One vector is turned by the same rotation once a step. Each row is the vector after some number of steps, and that number follows the row.
The counts run from 0 to 164.
2.09; -2.57; -0.27; -0.45; -0.43; -1.96; -1.38; -2.67; 0.86; -1.98; -2.67; -1.94; 0.01; -1.81; 0.01; 1.35; -1.68; -3.53; 2.21; -0.41; -1.94; -1.14; 0.28; 0.91; -0.12; 1.43; -1.89; -1.81; 0.53; 1.30; 2.36; -1.35; 0.61; -1.36; -0.03; 2.33; -2.65; -0.72; -1.18; 0.20; 1.13  156
3.11; -2.81; -0.67; 1.52; 1.48; -1.64; -0.18; -2.18; 0.00; 0.74; -0.69; -0.27; 0.70; 2.39; -0.24; 0.95; -0.34; -2.57; 1.23; 0.75; -2.12; -1.10; -1.34; -1.22; -0.63; 2.47; -0.80; 1.26; -1.55; 2.29; 2.28; -2.91; 0.77; -0.66; -0.57; 2.65; -1.91; -0.30; -1.51; -1.21; 0.58  42
2.02; -1.90; -0.78; 0.98; -0.47; -4.07; -0.09; -2.16; 3.13; -1.49; -1.09; -0.50; 2.38; 0.23; -0.54; -0.45; -0.29; -2.68; 2.60; -0.92; -0.47; -0.93; -0.71; 0.27; -0.36; 4.28; -1.46; -0.65; -1.63; 2.24; 1.83; -1.28; 0.29; 0.63; 0.54; -0.12; -1.01; 0.91; 0.07; 0.72; 0.37  133
2.17; -1.31; -0.15; 0.25; 0.11; -1.34; -0.02; -0.51; 1.96; -1.67; -0.54; -1.17; 1.12; 0.53; -0.59; 1.30; -0.10; -2.73; 2.01; -1.09; -3.24; 0.10; 0.89; 2.36; -0.94; 4.16; -2.13; -1.12; 0.50; 2.44; 1.94; -2.55; 0.01; -1.65; 0.40; 1.16; -2.36; -0.12; -2.24; -0.39; 0.15  28
2.84; -2.13; 0.40; 0.96; 1.49; -2.62; 0.89; -1.69; 1.42; 0.56; -2.68; 0.47; 1.37; 2.52; 1.62; 0.81; -1.01; -1.67; 1.37; 0.03; -1.52; 0.22; 1.49; 3.11; -1.96; 2.13; -1.43; -0.59; -0.53; 2.52; 2.53; -0.53; 1.10; -0.44; 0.01; 0.38; -2.59; -2.07; 0.93; 0.62; 0.89  110
1.62; -1.99; -0.41; 0.56; -0.29; -1.20; -1.48; -1.88; 1.32; -1.73; -1.01; -2.62; 0.82; -0.50; -1.90; 0.16; -0.32; -2.43; 2.40; -0.15; -2.51; 0.10; 0.15; 0.53; -0.18; 4.22; -1.64; -1.06; -0.21; 1.12; 1.23; -3.51; 0.97; -1.40; -0.08; 1.48; -2.45; -0.15; -1.77; -1.27; 0.42  153
3.77; -3.59; 0.28; 2.87; 0.89; -1.85; -0.31; -1.83; 1.72; 0.55; -3.01; -1.90; -0.20; -0.49; 0.05; -0.41; 0.45; -1.71; 2.79; 0.38; -2.42; -0.95; 0.16; -0.66; -1.42; 2.30; -0.55; 0.96; -1.70; 1.95; 1.26; -2.14; 2.05; -0.69; 0.49; 1.77; -0.62; -0.73; -0.41; -0.04; -0.03  96
1.30; -2.72; 0.95; 0.51; -1.94; -2.37; -0.54; -2.11; 2.59; -1.32; -1.12; -1.25; 0.77; 0.11; -0.26; 0.03; 0.34; -0.53; 3.49; -1.22; -3.71; 0.27; 1.08; 0.38; -0.11; 3.79; -1.66; 0.19; -0.64; 2.83; 1.11; -2.10; 0.09; -0.49; -0.01; 0.04; -1.30; 2.11; 0.34; -0.21; -0.11  80
0.69; -1.58; 1.05; -0.15; -0.13; -1.34; -0.31; -2.36; -0.38; 0.23; -1.55; -2.75; 1.65; 1.33; -0.49; 0.30; -1.64; -0.40; 2.32; -1.35; -1.16; -1.26; 1.68; 1.81; 0.02; 4.18; -1.75; 0.75; 0.87; 3.27; 2.60; -2.83; -0.41; 0.33; 0.51; 2.32; -1.24; -1.43; 0.00; -1.88; 0.86  145
0.30; -2.34; 0.62; 1.10; -1.31; -2.56; -0.13; -2.27; 0.48; 0.41; -1.41; -1.60; 1.40; 0.36; -0.03; -0.04; -2.86; -1.47; 1.61; -1.21; -2.20; -2.89; -0.43; 1.14; 0.06; 3.85; -2.30; -0.31; 1.31; 1.84; 3.78; -0.32; -1.18; 0.06; -0.55; 1.21; -0.38; 1.18; -1.72; -0.32; 1.48  140
2.33; -3.03; 0.75; -0.72; 0.11; -3.19; -0.39; -0.99; -0.11; -1.50; -0.60; -1.22; -0.20; -0.39; 0.21; 0.99; -1.63; -3.01; 3.09; -0.72; -2.83; -1.45; 0.31; 0.56; -2.27; 1.78; -2.28; -0.70; -0.48; 2.33; 2.05; -0.82; 0.16; 1.25; -0.94; 1.95; -2.20; 0.23; 0.78; -1.33; 1.06  160
1.29; -3.40; 1.25; 1.35; -0.18; -2.10; 0.21; -1.40; 0.14; 0.60; -2.08; -2.62; -0.17; -0.18; 0.39; -0.51; -2.10; 0.33; 2.46; -0.25; -4.19; -1.28; 0.37; 1.20; -2.90; 3.37; -1.69; -0.28; 0.04; 0.78; 1.95; -1.09; 0.49; -0.31; -1.35; 0.35; -0.95; 0.72; -0.99; -0.94; 1.20  88
1.21; -1.41; 0.88; 0.43; -0.24; -3.36; 0.23; -3.06; 1.92; 0.27; -3.18; -0.61; 2.48; 1.39; 1.60; 0.16; -1.89; -0.65; 2.01; -0.76; -0.05; -1.70; 1.29; 2.34; -0.69; 2.87; -1.36; -0.55; 0.31; 2.87; 2.98; -0.17; -0.29; 0.61; 0.88; 0.32; -1.45; -1.49; 0.51; 0.87; 1.46  3
1.13; -1.91; 0.12; -1.31; 0.53; -3.34; 0.19; -3.25; 0.99; -0.54; -1.27; 0.69; 1.37; 3.01; 0.44; 0.62; -2.57; -0.80; 1.38; 1.16; -1.70; 0.42; 0.27; 1.83; -1.42; 2.89; -1.68; -0.88; -0.34; 1.71; 2.77; -1.13; 0.10; 0.39; -1.00; -0.21; -3.62; -0.71; 0.45; -1.00; 1.90  55
2.65; -2.69; -0.13; -0.28; 2.00; -2.28; 1.17; -1.35; -0.84; -0.35; -1.25; -1.79; -0.03; 0.80; -0.58; 0.00; -2.30; -1.46; 1.49; 0.19; -1.91; -0.42; 0.32; 2.53; -3.11; 3.28; -2.10; -0.43; -0.03; 1.31; 2.70; -1.97; 1.60; 0.56; -0.77; 1.92; -2.16; -1.35; -0.96; -1.76; 1.09  36
0.99; -1.75; -0.44; -0.21; -0.61; -2.87; 0.19; -3.28; 2.07; -1.05; -2.62; -1.20; 1.93; -0.47; 0.01; -0.16; -2.75; -1.73; 1.40; -0.68; -0.90; -1.55; 0.33; 2.35; 0.10; 3.63; -1.80; -1.85; 1.04; 1.13; 3.17; -0.18; -0.24; -0.36; 0.41; 0.20; -1.32; -0.30; -1.75; 0.96; 1.04  138
0.45; -1.47; 0.59; 0.11; 0.44; -1.94; -0.06; -2.01; -0.30; 0.17; -1.23; -2.89; 1.67; 1.31; -0.62; -0.22; -1.87; 0.28; 2.37; -0.74; -1.63; -1.36; 0.48; 1.64; -1.18; 5.00; -1.70; 0.32; 0.68; 2.14; 2.63; -2.72; -0.49; 0.47; 0.28; 1.00; -1.54; -1.23; -1.04; -1.98; 1.40  144
2.18; -3.50; -0.73; 0.24; -0.12; -3.11; -0.61; -3.22; 1.27; -1.25; -1.59; 0.77; 0.59; 0.68; 0.22; 0.65; -2.40; -3.53; 0.84; 1.04; -1.97; -1.15; -1.58; 0.31; -0.52; 1.46; -1.38; -1.64; -1.07; 0.57; 2.84; -0.48; 0.81; -0.57; -1.55; 0.97; -2.71; 0.64; -0.80; 0.37; 1.64  50
2.87; -1.56; -0.53; 0.19; 0.77; -2.86; -0.15; -0.48; 2.15; -1.80; -0.89; -0.90; 1.09; -0.27; -0.35; 0.52; 0.24; -2.51; 2.48; -0.58; -2.44; 0.25; 1.05; 1.76; -1.70; 4.20; -1.70; -1.05; -0.39; 1.99; 1.23; -2.42; 0.27; -0.85; 0.74; 0.96; -2.48; -0.50; -1.78; -0.49; 0.14  27
2.03; -4.09; 0.84; 2.29; -0.64; -1.71; -0.60; -1.71; 0.70; 0.05; -1.68; -0.74; -0.29; -0.14; 1.25; 0.54; -1.13; -4.08; 1.92; -0.28; -2.35; -1.49; -0.38; 1.48; -1.05; 0.32; -2.04; -1.06; -0.69; 1.52; 2.91; 0.19; 1.30; -0.76; -1.59; 1.71; -2.14; 0.72; 0.78; 1.08; 0.91  104
0.90; -1.76; 0.48; -0.91; -0.11; -2.50; 0.05; -3.43; 0.40; 0.10; -1.37; 0.74; 1.83; 3.86; 0.85; 1.31; -2.11; -0.63; 1.04; 0.53; -2.35; 0.24; 0.30; 1.50; -0.18; 2.90; -1.81; -0.08; 0.14; 2.50; 2.98; -1.29; -0.69; -0.47; -1.03; 0.06; -3.30; -0.21; 0.16; -0.88; 1.62  56
0.15; -1.77; 0.00; 0.20; -1.88; -1.86; 0.13; -2.42; 2.02; -1.92; -0.83; -1.17; 1.98; 0.79; -0.66; 0.07; -1.02; -2.15; 1.87; -1.89; -0.86; -0.35; 0.58; 3.03; 1.24; 4.43; -2.62; -1.09; 0.55; 2.62; 2.91; -1.43; -0.12; -0.29; -0.06; 0.57; -1.65; 1.11; -0.16; 0.42; 0.43  136
0.44; -2.32; 0.07; 2.31; 0.43; -2.53; -0.74; -2.79; 0.58; 0.62; -0.61; -1.76; 2.12; 2.44; -0.35; -1.33; -1.49; -1.77; 1.82; 0.25; -0.23; -1.22; -1.31; 1.03; -1.64; 3.76; -1.34; -0.74; -1.44; 1.18; 2.36; -1.38; 1.02; 0.52; -1.36; 0.30; -2.37; -0.97; 0.67; -1.28; 2.40  125
0.34; -1.22; -0.19; 0.84; -1.54; -2.25; -0.18; -2.11; 2.77; -1.49; -0.48; -1.18; 2.47; 1.49; -0.72; -0.40; -0.44; -1.82; 1.84; -1.54; -1.47; -0.38; 0.04; 2.18; 0.54; 5.13; -2.20; -1.00; 0.20; 2.22; 2.30; -1.62; -0.15; -0.65; -0.28; -0.24; -1.90; 1.06; -1.10; -0.14; 0.83  135
2.26; -2.36; -1.38; 0.43; 0.77; -1.12; -0.43; -3.04; 1.53; -1.29; -0.75; -0.45; 0.73; 2.15; -1.07; 0.33; -0.41; -2.81; 0.87; 0.95; -1.62; 1.28; -0.73; 0.84; 0.39; 2.87; -1.34; -0.97; -1.30; 1.44; 1.95; -3.09; 1.84; -1.61; -0.48; 0.94; -3.64; -0.38; -1.10; -0.61; 0.81  46
1.73; -2.76; -0.94; 1.73; 0.34; -1.08; 1.36; -3.46; 1.44; -0.02; -2.86; -1.29; 0.98; 1.37; -0.43; -0.97; -1.45; -2.25; 0.17; -0.13; 0.05; 0.11; -0.33; 3.38; 0.41; 2.72; -1.55; -1.14; -0.68; 1.33; 3.58; -1.17; 2.67; -0.87; -0.21; 0.55; -1.22; -0.57; -0.47; 1.19; 0.66  119
0.47; -2.01; 1.25; -0.03; -0.88; -2.08; -2.17; -3.99; 1.27; -0.16; -2.87; -1.97; 1.38; 1.53; 0.58; 0.60; -1.55; 0.33; 2.66; 0.69; -1.90; -0.51; 1.36; -0.29; 0.18; 2.90; -0.68; -0.49; 0.07; 2.05; 1.47; -2.02; -0.01; -0.89; -0.14; 0.23; -3.41; -1.47; 0.54; -0.72; 1.60  74
1.64; -3.76; 0.98; 2.84; -0.72; -0.64; -1.14; -1.87; 0.91; 0.11; -1.83; -1.19; 0.13; 0.44; 1.10; 0.88; -0.68; -3.66; 1.24; -0.14; -2.77; -1.14; 0.00; 1.49; -0.24; 0.64; -1.96; -1.29; -0.32; 1.16; 2.81; -0.47; 1.16; -2.06; -1.60; 1.31; -2.73; 0.43; -0.14; 1.14; 1.09  103
2.62; -2.92; -0.70; 0.79; -0.16; -2.18; -0.41; -2.20; 1.47; -1.29; -1.43; -2.51; 0.55; -1.55; -1.71; -0.39; 0.00; -2.86; 2.89; -0.84; -1.37; -1.09; -0.21; -0.74; -0.24; 3.75; -1.33; 0.11; -1.07; 2.53; 1.49; -3.06; 0.98; 0.33; 0.70; 2.39; -0.49; -0.02; -0.77; -0.84; 0.01  151
1.45; -1.36; -0.29; 1.23; 0.14; -3.26; -1.19; -3.58; 2.42; 0.12; -2.37; -0.47; 3.37; 1.85; 0.66; 0.38; -0.89; -1.89; 1.89; 0.42; 0.46; -1.35; -0.06; 0.42; 0.42; 2.89; -0.92; -0.40; -0.77; 2.25; 2.09; -1.15; -0.14; -0.44; 0.75; 0.66; -2.74; -2.36; 0.24; 0.50; 1.62  129
2.73; -3.15; 0.11; -0.25; 1.17; -2.45; 1.57; -0.96; -1.02; -0.81; -1.01; -1.71; -0.63; 0.14; -0.63; 0.15; -2.03; -2.27; 1.88; -0.58; -1.76; -0.80; -0.03; 2.44; -2.61; 2.59; -2.12; -0.49; -0.58; 1.82; 3.09; -1.40; 1.48; 1.06; -0.85; 2.09; -1.01; -0.08; -0.59; -1.17; 1.03  35
1.66; -2.91; -0.23; -0.41; -0.73; -2.50; 1.48; -3.32; 1.21; -0.52; -1.18; -0.23; 0.56; 2.23; -0.96; -0.85; -0.68; -0.49; 1.73; -0.89; -1.79; 0.77; -0.53; 0.70; 0.75; 3.79; -1.32; 1.46; -1.25; 3.20; 2.59; -2.21; 1.26; 0.69; -0.49; 0.32; -0.36; 2.21; 0.32; -0.94; -0.05  62
0.65; -3.57; 0.07; 2.87; -0.67; -1.49; -0.16; -3.09; -0.10; 1.19; -1.60; -1.36; 1.13; 1.50; 0.19; -0.92; -2.04; -2.74; 0.79; -0.18; -0.58; -2.08; -1.33; 0.91; 0.58; 2.08; -1.70; 0.09; -0.91; 1.51; 3.79; -0.34; 1.16; -0.13; -1.36; 1.71; -1.04; 0.64; 0.43; 0.26; 1.40  122
